In the rows, zero is written as 128.
First come named turns, each shown by rows before and after it. For each pair of rows after them, which turns, in which order, take the first row to the second? The first pair is done for you.
R:
[116 156 169 158 153 138 110 119 123 150 149 129  93 151 144 140 106 125
 116 126 129 133 137 126 126 130 108 150 101 147 113 122 125 145 168 101
 103  90 122 127 127 145 163 120 117 101 135 151 133 133 122 129 123 107
 140 136 138 127 130 122 163 113 157  90 128 116  96 108 134 109 104 159
 126 136 131 104 111 147 153 120 134 109 131 155 123 125 146 126 146  99
 132 113 134 119 138 115 130 128 125 106 136 143  86] -> [112 151 152 150 144 131 108  99 145 142 129 118 108 131 132 137  99 119
 118 121 111 106 136 108 129 103 104 150 140 125 129 130 123 134 146 109
 119 108 116 136 115 144 180 119 114 111 130 128 139 140 120 138 119 122
 140 142 150 100 129 134 182 106 166 109 115 108 105 125 138 112 103 148
 137 116 124 104 116 139 145 122 111  99 120 134 110 149 148 109 116  96
 118 147 118 119 138 113 126 121 116  85 133 119  80]
[146  94 124 151 124 131 140 131 117 167  86 131 146 114 171 145 150 103
 135  71 151 121 108 148 118 131 140 119 108 139 176 120 112 105  58 144
  96 115  82 131  98  97 122 129  99 107 181 120 107 129 142 110 123 128
 195  94 130 119 114 164 118 174 130 133 158 141 136 133 138 103 136 130
 124 132 118 153 103  98 132 146 158 145 165 114 106 125  77 157 129 116
 111 120  96  79 143 129 149  95 196 154 150 108 111] -> [145  95 122 151 125 128 137 130 118 168  85 131 145 111 171 147 149 104
 136  72 152 119 109 147 118 128 140 118 109 138 175 120 114 107  56 143
  98 114  81 129  99  97 125 129  98 109 181 119 109 128 142 110 122 129
 195  96 130 118 114 167 120 175 130 133 159 140 137 134 136 103 136 129
 125 130 119 153 105  97 132 148 156 144 162 114 106 127  76 156 125 117
 108 123  96  81 143 131 148  94 195 152 151 106 110]
[142 128 130 120 128 123 131 133 129 113 107 125 148 126 108 117 142 134
 150 116 131 132 107 134 138 126 138 125 137 144 152 127 125 124 120 145
 126 150 120 126  91 129 102 129 136 141 122 122 137 117 121 122 141 145
 121 131 114 113 124 122 125 146 128 122 131 139 132 144 154 141 129 114
 134 118 123 143 134 130 123 131 120 165 131 115 129 132 116 134 119 121
 107 146 139 131 112 128 137 109 134 141 122  97 144] -> [142 135 142 124 137 124 129 141 117 120 120 135 139 135 114 121 145 138
 148 119 142 148 111 143 140 139 141 123 115 154 144 122 128 134 130 137
 117 138 122 121  97 128  93 132 138 135 127 137 133 113 121 116 143 135
 121 128 107 125 123 114 114 148 118 112 140 143 128 136 148 135 130 122
 129 133 126 140 132 131 125 132 132 168 138 130 135 118 116 144 139 125
 114 128 145 134 114 125 142 111 140 153 124 108 145]
Y:
[132 133 145 108 135 116 116 129  60 120 153 141 128 141 110 152 145 133
 113  78 132 169 162 147 153  99 165 125  94  88 128 136 175 169 134 134
 102 136 119 131 122 113 108 157 140 144 154 134  83 153  89 129  70  78
 119 164  88 164 172 117 120 117 143  65 140 120 121 118 136 130 121 121
  94 135 173 129 165 162 156 116 155 130 121 156  77 123 148 143 155 156
 176 137 130 142 175 136 165 124 152 156 147 145 115] -> [150 110 139 126 118 143 138 146  64  91 141 128 139 143 104 130 144 108
 123  78 139 159 155 166 141 118 167 133  94 115 121 137 164 154 143 156
 113 148 131 143 138 105  90 146 141 154 131 136  81 153  95 136  96  81
 115 150  81 170 178 112 103 120 149  58 133 129 108 117 160 143 111 119
  89 112 175 142 158 167 160  97 157 153 132 159  85 119 127 147 151 149
 177 127 134 133 157 155 171 135 158 159 143 153 125]
[172 135 122 147 123 200 139 160 147 150 120 140 119  87 152 108 166  80
  81  80 112 144  67 166  75 166 171 171  83 176 155 115 109 134 102 147
 136 189 150 217  76 135  89 149 120 154 141 138  73  99 149 142 146  97
 151 153 125 146 139 124 100 140  73 157 133 147  92 115 133 132 154  74
 125 101 106 201  85 111 159  79 102 171 145  78  92 144 121 132  86  94
 122 116 170 114 145 181 131 173 152 130 153 134 177] -> [176 196 150 143 127 174 146 137 161 181 155 168 100 119 150 121 149 129
  99  99 100 152  47 159 114 144 172 153  64 160 148  99 141 166 118 160
 148 182 104 159  63 137 104 134  97 121 136 152  90 102 156 156 167 104
 133 110 146 105 106 110 133 108  76 168 168 133 121 160 163 166 194  77
 142 113 132 201  61 134 109 119  77 159 140 122  98 113 108 131  68  75
  97 121 142 130 201 131 158 142 142 134 141  90 164]
[ 90 147 136 148 175 101 136 106  77 140 120 138 137 164 179 171 152 172
 133 128 123 167  82 134 110 132 120 220  14 120  94  89  92 166 177 130
 117  94 193 101 189 159 165 186  99 107  83 147 171 184  97 140 153 138
  82 130  83 151 166 173 149 150 137  79 183 133  54  86 106 130  61 123
 132 154 130 114 108 159 179 101 194  82 169 144 179 113 140 130 172 172
 150  25 138 129 150 128 164 108  86 112 157  87 114] -> [ 94 141 133 151 170 107 141 111  77 132 114 132 139 162 177 165 152 166
 135 127 126 164  83 136 106 134 121 221  15 127  93  90  89 161 179 135
 120  96 198 106 193 157 160 183  99 111  79 146 169 183  97 140 159 141
  82 128  81 154 169 172 144 152 141  76 180 134  50  85 108 133  58 123
 130 150 128 115 106 161 181  97 196  88 171 142 182 115 136 130 173 170
 151  23 141 126 143 133 163 109  88 114 157  89 116]
A:
[179 164 147 139  86 141 169 143 176 155 151  78 155 155  81  52 123 120
 159 146 135 131 167 129 136  84 116 112 141 131 100 108 115 144 173 172
 113 128 166 144 141 121 179 114 118 118 101 125 107 126 153  95 160  76
 110  86 141 124 122 149 119 148  88 123 155 203 128 122 174 106 109 106
 132 146 139  93  38 171 154 118 138 109 133 129 147  91 168 142 159 162
 135 130  99 146 121 156  73 140 130  78 105 106 128] -> [181 170 145 136  85 138 169 138 180 159 153  80 154 155  77  54 120 123
 161 146 133 130 163 126 138  78 117 111 144 126 103 108 119 147 171 176
 115 132 161 140 136 121 180 112 116 115 102 124 111 127 153  97 161  77
 110  83 143 116 118 150 124 146  89 126 156 202 130 128 177 109 113 106
 133 143 138  93  38 170 147 122 132 108 129 131 143  90 168 141 154 162
 132 135  96 148 125 151  75 134 131  75 105  96 126]
[119 136 148 136 153 116 119 114 112 140 146 144 103 136 129 136 131 141
 133 138 121 135 126 144 137 117 129 117 109 127 148 128 139 120 130 123
 133 108 130 120 118 122 135 153 122 118 145 144 130 121 130 113 120 119
 135 134 129 120 130 120 133 135 119 124 135 137 142 127 132 129 131 121
 125 155 130 132 147 115 139 148 121 137 136 140 132 123 130 130 142 149
 127 129 132 127 144 130 136 130 122 143 127 132 131] -> [118 125 148 142 153 122 121 119 108 131 143 138 103 136 131 133 130 134
 129 137 124 138 128 145 128 123 128 121 106 132 142 127 134 115 133 124
 131 105 137 126 126 121 132 153 128 122 141 143 125 120 129 112 119 116
 137 133 125 128 135 118 126 137 118 121 130 140 135 119 128 122 124 122
 122 155 129 131 148 115 147 141 128 137 140 140 136 124 129 131 149 150
 131 121 136 123 134 139 134 137 124 144 128 144 131]
[138 117 127 182 123 184 138 103 139 113 135 148 193 143 127 118 106  93
 149 122  89  78 117  92 131 134 116 116 170 109 184 148 125 135 105 130
 180 155 148 122 130 140  46 150 161 141 148 179 124 143 118  88 138 133
 141 109 145  65  63  95 118 107 110 116 132 102 102 114 156  85 160 123
 118 162 138 167 111 138  87 122  56 145 145 134 106 143 148 114 108 106
 118  99 102 104  85  99 140  94 147  93 108 137 144] -> [137 130 133 176 128 178 131 100 135 126 142 155 189 147 127 125 108 103
 152 121  87  85 118  91 135 129 119 111 162 106 188 148 130 143 106 124
 174 152 144 117 123 140  45 154 162 135 160 182 123 142 118  85 135 128
 143 113 145  62  58  94 118 109 106 117 139 102 107 115 155  86 167 123
 118 170 136 168 116 137  83 130  56 142 143 137 103 141 151 115 112 110
 115  99 101 108  91  92 140  89 148  98 109 130 146]
[102 168 155 121 160 137 112 159  84 163 142 133 100 165 161 133 139 145
 114 121 142 160 138 141 130 136 111 133  56 145 139 120 129 163 126 107
  95  87 125  94 128 148 114 154 118  91 133 170 119 100 116 127 113 110
 142 133 122 163 125 120 102 179 120 121 153 141 125  98 104 133 147 145
 115 129 141 129 143 130 131 108 156 151 140 155 167  89 132 170 179 136
 146 113 172 126 120 132 116 147 145 165 138 141 125] -> [108 139 141 138 150 154 126 170  87 133 127 114 106 160 161 116 133 124
 110 125 144 148 137 148 117 151 105 145  68 161 127 121 117 147 131 120
 103  90 141 110 150 147 112 147 121 103 112 165 114 101 115 133 119 111
 139 126 117 174 134 119  94 177 128 118 142 146 108  89 106 128 133 147
 109 112 142 128 136 129 142  89 163 156 145 150 176  96 127 170 178 131
 152 107 173 117 103 152 112 163 143 160 134 159 126]
Then:
Each pair is two turns apart.
[123 162 140 120 143 107 102 121 120 151 159 140 122 137 125 128 137 157
 133 135 122 144 145 120 135 118 140 122 104 107 129 113 147 146 126 105
 119 131 120 102 124 138 114 139 136 120 142 136 119 121 133 129 127 127
 139 119 133 122 112 129 139 121 127 126 147 106 128 145 129 120 136 136
 120 156 125 137 125 142 118 138 133 125 132 159 113 109 141 126 129 140
 122 139 133 151 138  90 131 113 141 139 153 126 127] -> [122 139 113 116 129 110 106 109 139 131 130 118 141 112 115 118 131 140
 131 131 109 116 147 107 128 101 133 128 147  92 141 122 135 126 105 112
 135 149 121 120 122 140 130 135 137 137 133 109 120 130 131 136 120 141
 139 129 143 107 117 144 154 119 139 138 126 103 127 151 128 116 125 126
 128 128 115 139 133 132 120 128 115 121 121 130 102 138 146 111 104 138
 117 167 124 144 124 100 120 117 133 118 153 114 121] : A R
[136 140 112 127 113 110 107  99 133 112 120 109 142 127 107 145 101 126
 125 147 105 104 118  88 136  95 105 114 149  78 133 131 143 139 104 119
 135 133 113 109 145 128 175 134 118 116 125 125 131 119 115 129 131 120
 129 135 133 110 133 143 162 107 142 143 137 120 147 144 115 112 128 150
 133 102 128 123 133 130 110 123  96 113 128 136 134 143 159 106 101 119
 122 141 107 135 137 125 121 145 109 107 112 127 112] -> [143 144 136 147 126 124 114 131 103 119 148 126 124 156 124 148 111 128
 126 155 132 138 118 117 129 135 111 113  89 117 108 119 146 153 137 111
 114 111 128 104 167 125 148 134 125 107 126 165 122 107 118 113 140  99
 127 121 114 150 139 122 126 117 126 119 157 131 134 121 113 109 126 165
 114 129 137 122 123 143 124 114 131 130 149 169 156 105 154 131 146 124
 141  89 130 132 132 134 129 157 123 139 112 168 121] : R R
[140 136 128  99 130 113  91 110 141 155 118 112 117 129 125 141 123 141
 137 131 121 136 145 108 120 124 102 113 136  64 136 170 152 129 132  93
 145 143 125 112 101 140 153 133 125 129 178  97 161 145 121 115  97 119
 135 174 139 123 133 140 140 137  98 143 144 121 153 143  93 114 148 113
 150 122 110 123 126 133 132 141 100 114 105 118 130 159 145 120 113 151
 120 120 111 111 146 119 138  85 128 125 129 111 106] -> [166  92 121 125 112 157 118 149 137 108  99  88 129 128 123 107 131  91
 143 126 140 129 141 143  90 165 105 130 130 113 125 172 127 101 145 115
 149 151 159 145 129 130 118 122 133 149 152 101 149 141 125 115 124 116
 134 170 119 153 152 135 100 153 100 130 125 141 124 121 113 118 120 110
 135  96 104 141 119 134 156 101 117 151 123 114 146 155 123 131 125 151
 134  93 132  94 104 159 135 112 141 134 127 144 126] : A Y
[125 169 166 141 118 148 121 103 136 123 127 150 139 170 137 148 100 160
 131 111 177 135 123 124 159 167 149 119 116 127 134 130 118 145 148 180
  81 138  85  81 136 159 127 143 132  90 113 151 139 167 139 110 142 107
 131  91 121  87  99 122 103  95 126 171 144 106 137 196 148 150  98 127
  78 143 140  95 169 145 114 134 144 114 151 164 174 131 134 130 141 126
 153 104 151 144 127  93 147 131 145 139 116 115 143] -> [116 176 163 126 123 134 107  89 139 137 123 151 142 158 136 157 100 165
 129 104 169 129 127 110 165 149 151 114 132 108 147 134 121 147 133 168
  78 143  77  82 118 161 137 150 135  92 127 140 140 171 137 111 129 110
 136 104 127  76  97 131 114  95 128 179 141 100 147 200 137 146 103 123
  84 147 133  94 179 139 113 141 136 104 140 149 160 145 144 123 130 130
 149 123 147 146 130  85 142 122 143 132 120 102 140] : R A
[172 132 104 156 122 159 130 150 103  90 106 126 178 165 106 155 119 120
 136 135 183 101  55 160 125 185 118 130  95 157 148  93  71 145 148 101
 138 184 122  66 109 133  84 140 136 117 115 137 155 146 135 133 189 108
 130 131 175 134 100 115 156 179 120 108 139 154 162 133 179 181 106 105
  68 116 156 158 139 131 122  83 153 136 145 163 103 135 114  80 104 140
 119  95 162 122 140 140 165 169 115 178 163 143 158] -> [142 161 118 134 153 123  94 129  87 140 130 153 158 165 118 190 124 156
 117 138 181 126  70 137 142 167 117 117  78 123 149  87  87 171 141  65
 114 159 105  48  94 141 107 161 142  99 150 149 156 143 130 117 151  97
 138 150 181 141  97 118 174 178 107 106 156 143 177 127 137 157 119 115
  70 163 156 136 152 124 125 108 160 102 136 167  95 132 146  81 126 153
 126  95 163 133 165 114 160 157 111 181 170 146 142] : Y A
[118  96 115 148 114 137 115 118 135  92 109 109 137  94 136 120 115 114
 106 102 121 111 135 118 103 121 116 141 152 133 128 127  90 107 124 134
 141 142 132 156 117 142 136 132 120 150 132 109 130 125 127 122 123 134
 137 144 121 123 140 136 107 144 144 125 108 122 128 107 109 123 103 111
 115 112 116 130 124 119 137 106 107 136 142  95 122 150 134 118 120 131
 145 133 120 125 123 147 125 132 129 116 112 143 139] -> [131 140 139 149 111 128 127 109 144 110 135 128 128 119 130 123 106 145
 127 112 117 116 115 122 134 112 121 129 134 133 126 121 116 128 136 152
 151 147 101 116 105 142 133 116 102 128 125 121 143 126 136 133 149 141
 123 109 131  89 112 124 122 125 147 133 133 117 148 142 144 157 130 112
 126 114 134 140 107 141  97 134  90 141 141 128 126 123 111 119 106 117
 124 135 102 136 160 114 148 107 128 125 104 107 138] : Y A
[141 147 107 118 119 112 125 101 148 134 117 127 142 115 121 135 123 126
 133 121 106 105 109 105 136 104 132 116 163  91 159 141 127 135 103 116
 139 139 118 128 107 134 137 130 128 133 135 120 117 145 143 138 107 144
 134 142 143 101 111 139 151 130 144 140 110 118 136 142 135 137 149 101
 145 129 126 133 141 120 122 139  97 126 112 113 111 152 132 104  99 123
 114 168 127 137 133 116 126 108 117 115 142  93 131] -> [142 135 101 115 118 118 121 111 145 128 107 123 147 107 121 133 131 111
 133 114 111 105 115 110 125 109 134 118 165  97 164 146 118 129  96 110
 136 143 131 145 105 131 128 137 133 144 141 117 111 143 140 133 104 143
 138 154 136 110 118 144 138 142 143 138 102 122 130 131 132 131 142  99
 141 128 119 138 150 115 133 129 104 133 112 102 107 159 133 107 106 131
 117 166 137 135 119 129 118 117 124 116 147 101 137] : Y A
[181 145 155 142 142 162 128 117 125 135 147 140 125 124 132 132 120 154
 134 142 180 157 133 158 150 149 120 151  95 146 135 113 149 148 151  96
 151 106 162 141 123 148 108 128 123  93 124 125 125 117 144 105 157 132
 140 128 115 160 115 123 111 144 118 118 153 146 140 133 130 117 115 166
 123 147 145 136  97 173 132 139 144 133 115 150 150  89 134 132 147 133
 124  82 142 121 151 139 103 141 125 150 110 165 130] -> [185 122 117 135 116 165 138  95 162 104 106 109 155  90 111 113 107 131
 140 135 155 108 127 139 146 117 111 159 166 124 155 127 135 121 121 118
 183 142 155 161 114 146 129 116 116 117 106  81 135 132 144 126 159 158
 140 131 129 119 114 144 138 135 141 143 125 139 145 158 147 128 111 146
 141  99 132 147 100 163 122 134 108 132  97 111 132 129 127 106  95 123
 103 132 122 117 141 145  99 136 111 112 105 128 126] : R R
[153 110 153 131 144 121 144 125 128 147 141 114 112 151 139 149 145 131
 135 146 151 150 159 126 162 102 159 133 114 104 148  91 165 177 123  94
 138 133 125 116 142 170 145 135  95 134 135 116 117 149 179 103  99  88
 134 139 123 141 151 134 137 132 108 125 128 144 165 127 134 142 113 113
 118 147 112 138 148 143 119 139 162 102 144 115 108  91 150 153 118 133
 163 115 137 142 112 137 118 136 135 145 118 123 133] -> [162  94 151 147 134 137 160 137 130 127 136 106 117 157 137 135 143 115
 140 149 157 144 157 138 154 115 160 142 111 124 139  89 157 166 133 107
 146 136 135 122 155 170 138 126  95 140 118 118 116 148 181 108 114  89
 131 128 118 149 154 129 127 133 112 120 121 150 154 123 144 147 103 114
 113 133 115 142 140 148 123 126 165 113 153 117 118  87 138 154 117 128
 164 104 139 134  99 151 123 145 137 145 114 135 138] : A Y
[124 173 129 129 102 102 124  90 170 136 146 127 128 135 127 126 106 159
 119 158 118 122 109  95 160  92 104 127 137  87 135 121 148 137 129 135
 156 140  98  79 135 142 175 106 128  92  91 112 140 136 150 151 129 153
 107  85 162  85 113 125 164  78 136 143 155 105 146 164 139 154 150 151
 151 120 154 117 107 130  79 160  94 119 113 134 149 105 121 111 116 111
 123 143  88 140 193 100 147 109 112 118 107  62 114] -> [142 166 154 156 105 129 140 134 141 126 171 135 113 170 142 116 116 150
 122 166 149 153 108 135 148 147 110 132  72 142 105 108 143 142 170 135
 139 114 123  78 168 138 138  98 135  85  82 149 129 124 155 140 152 131
 105  66 138 130 122 101 120  91 122 116 169 122 125 136 147 158 141 164
 126 136 165 119  92 145  97 140 132 145 139 170 176  62 106 141 162 113
 146  81 113 134 178 120 156 130 130 153 105 111 130] : R R
[119 146 154 163 100 121 118 141 119 153 104 134 138 178 131 130 124  92
 150 121 119 142 126 155 127 184  93 142  89 180 104  95 144 107 153 164
 133 115 150 133 137 147 127 152 104 101 114 163 129 115 157 124 143 100
 149 108  70 158 115  90  93 125 129 130 141 161 132 116 106 135 137 112
  99 109 159 137 103 121 160 109 151 146 130 129 145 105 125 147 121 114
 144  86 174 133 119 156 141 154 111 113 103 175 143] -> [ 99 179 145 132 105  80  97  89 144 181 100 139 141 158 119 152 109 127
 147 123  87 118 123 113 154 124  86 128 135 119 129 101 163 117 122 160
 147 129 111 110 102 156 170 157  92  92 131 134 147 126 156 136 119 116
 148 113 100 102  96 107 147 103 140 157 144 139 165 154  99 139 161 103
 128 107 158 129 113 115 127 146 111 110 100 113 120 131 140 121  79 109
 117 144 143 146 157 117 140 124  89  83 105 117 122] : Y R
[167 132 126 165 145 118 144 134 116 175 163 138 112  78 113 122 144 164
 129  98 140 141  97 111 100 137 119 109 110 130 129 166 118 179  54 105
 119 128 137 153 122 130  86 118 170 139 129 101 108 115 177 144 138  90
 136 142 127 122 100 102  86 138  91 103 105 100  93 132 125 149 120  95
 105 189 168 187 150 150 105 140 105 158 125 120 117 141  53 164 169 124
 171 108 134 167 111 148 139 126 126 127 120  43 161] -> [168 115 119 171 142 127 150 142 115 161 156 129 115  77 117 117 144 154
 124  98 145 139  99 115  90 148 117 115 111 141 122 164 110 169  58 109
 120 126 148 161 135 130  86 117 173 146 120 100 105 114 178 145 137  88
 137 143 123 134 108 102  79 141  93  99  98 103  84 123 122 144 109  96
 100 183 167 185 145 148 116 128 111 161 130 115 124 143  52 164 173 124
 178  99 138 161  99 162 137 136 127 127 120  59 161] : A A
[147 103 124 154 104 168 165 139 151 109 130 110 137 135 119 134 146 126
 160 109 121 114 101 117 118 112 144 109 128 136 146 134 114 110 120 181
 141 157 117 137 135 139  94  90 128 120 113 113 116 146 113 141 168 158
 145 108 146  91 125 129 133 131 133 145 122 139 139 147 171 147 142  98
 129  88 129 150 136 124 117  98 122 167 145 125 107 156  93 138  85 108
  96 131 140 141 111 147 144 122 156 136  93 102 170] -> [117 140 157 136 152 134 124 134 109 173 174 153 100 157 142 179 164 172
 140 115 138 169 122 108 133 117 151  91  71 120 138 122 137 150 132 128
  96 114 111 114 123 148 101 116 137  90 162 150 109 133 106 114 127 130
 156 129 139 124 123 119 128 140 104 127 151 135 152 124 119 116 158 119
 121 160 134 125 148 124 129 123 151 139 145 146 107 129 127 155 141 129
 115 102 157 153 136 119 139 116 162 160 104 130 160] : R Y
[127 162 146 105 146 123 103 136 114 162 142 149 119 130 120 137 146 130
 155 108 127 148 122 132 146 123 139 110 116 125 149 129 147 146 112 106
 108 127 131 121  81 119 119 135 135 136 167 133 130 120 115 117 126 125
 141 140 132 130 116 117 109 134 123 131 140 135 139 129 145 137 134 117
 133 144 116 141 142 127 128 140 128 136 112 126 106 142 117 128 138 134
 137 127 137 136 134 112 137 109 145 137 149 112 152] -> [146 148 146 122 129 144 127 153 120 137 135 137 127 136 116 116 143 109
 167 110 130 139 112 150 139 140 141 117 114 152 141 130 140 136 122 130
 122 136 139 126  98 112 104 122 133 142 146 134 127 118 120 122 151 128
 135 123 124 129 118 111  96 132 127 127 137 143 128 133 174 153 129 114
 128 124 120 155 129 135 127 127 128 159 121 132 114 136  97 131 131 125
 135 117 138 130 121 125 143 116 148 139 142 117 161] : Y Y
[107 114 133 131 116 116 114 159  83 129  95 122 106 162 140 121  81  99
 112 106 140 138  99 100 124 177 161 116 109 154 158 127 132 142 135 134
  91  87 162 123 137 171 115 139 154 109 141 180 127 159 132 147 116 120
 136 118 119 193 133 126 104 169 125 110  82 152 130 115 123 138 134 125
 110 167 126 130 105  98 148 132 113 128 128 128 129  79 139 136 134 162
 168 117 141 150 104 122 135 179 131 135 129 133 134] -> [108 101 105 123  97 114 117 138 111 109  63 101 128 136 123 109  70  87
 116  98 121  99  93  81 122 147 154 122 164 131 176 139 123 123 109 150
 115 117 154 137 127 169 132 134 150 125 128 147 133 172 132 162 116 141
 135 124 134 159 133 145 128 161 141 130  61 145 137 134 134 145 129 111
 125 132 116 136 110  89 137 128  84 122 113  98 114 112 137 115  93 153
 151 160 123 147  97 125 129 175 119 107 128 105 129] : R R
[134 136 160 122 102 118 138 114 148 152 167 127 109 194 130 135 113 138
 132 159 133 134 113 131 148 159  98 134 119  90  99 119 181 157 130 169
 125 155  87  69 131 133 154 116 141 105 102 143 132  99 136 158 133 127
  86 109 133 126  82  86 146  60 145 125 177 137 124 157 157 151 132 120
 145 123 154 120  90 159 120 162 135 118 136 139 120 116 126 132 116 112
 125 104 117 122 145 110 133 118 134 148 105 107 119] -> [ 99 111 132  90 121  97  95  96 138 166 141 117 117 152 134 154 128 129
 102 140 127 127 145  97 132 135  94 137 155  49 122 134 163 147  90 130
 104 152 105 107 112 136 177 148 160 124 143 118 122 103 121 141  74 121
 114 175 133 143 103 113 155  80 137 131 152 131 122 124  93  98 115 119
 144 139 124 100 130 127 158 155 140  86 118  85  95 165 173 120 125 136
 140 129 127 122 122 124  99 124 130 127 121 123 109] : R Y
[159 138 129 146 100 136 162 115 170 133 124 119 145 107 119 110 146  89
 177 111 118 133  97 122 101 106 118 111 148 125 156 154 128 106 106 167
 142 164 122 118  87 125 103 117 117 126 132  98 112 156 118 161 151 150
 115 101 117 100  93 143 123 125 121 157 100 119 166 163 180 175 147  99
 164 116  95 148 102 146  82 117  97 169 103  89 132 121 108 115  78 117
 108 136 105 164 141 132 131 142 129 146 147  97 144] -> [132 179 162 131 142 104 127 112 132 195 171 160 107 133 143 151 159 135
 159 118 134 187 112 114 118 114 123  94  88 113 143 141 149 148 121 122
  99 120 113  92  79 133 109 141 125  95 174 136 107 144 114 138 119 123
 123 114 110 131  87 131 122 135  96 140 132 115 177 142 132 147 162 120
 155 184 103 122 111 147  91 141 126 141 106 117 137  91 140 133 131 136
 126 102 115 175 169 105 128 135 135 172 155 124 135] : R Y
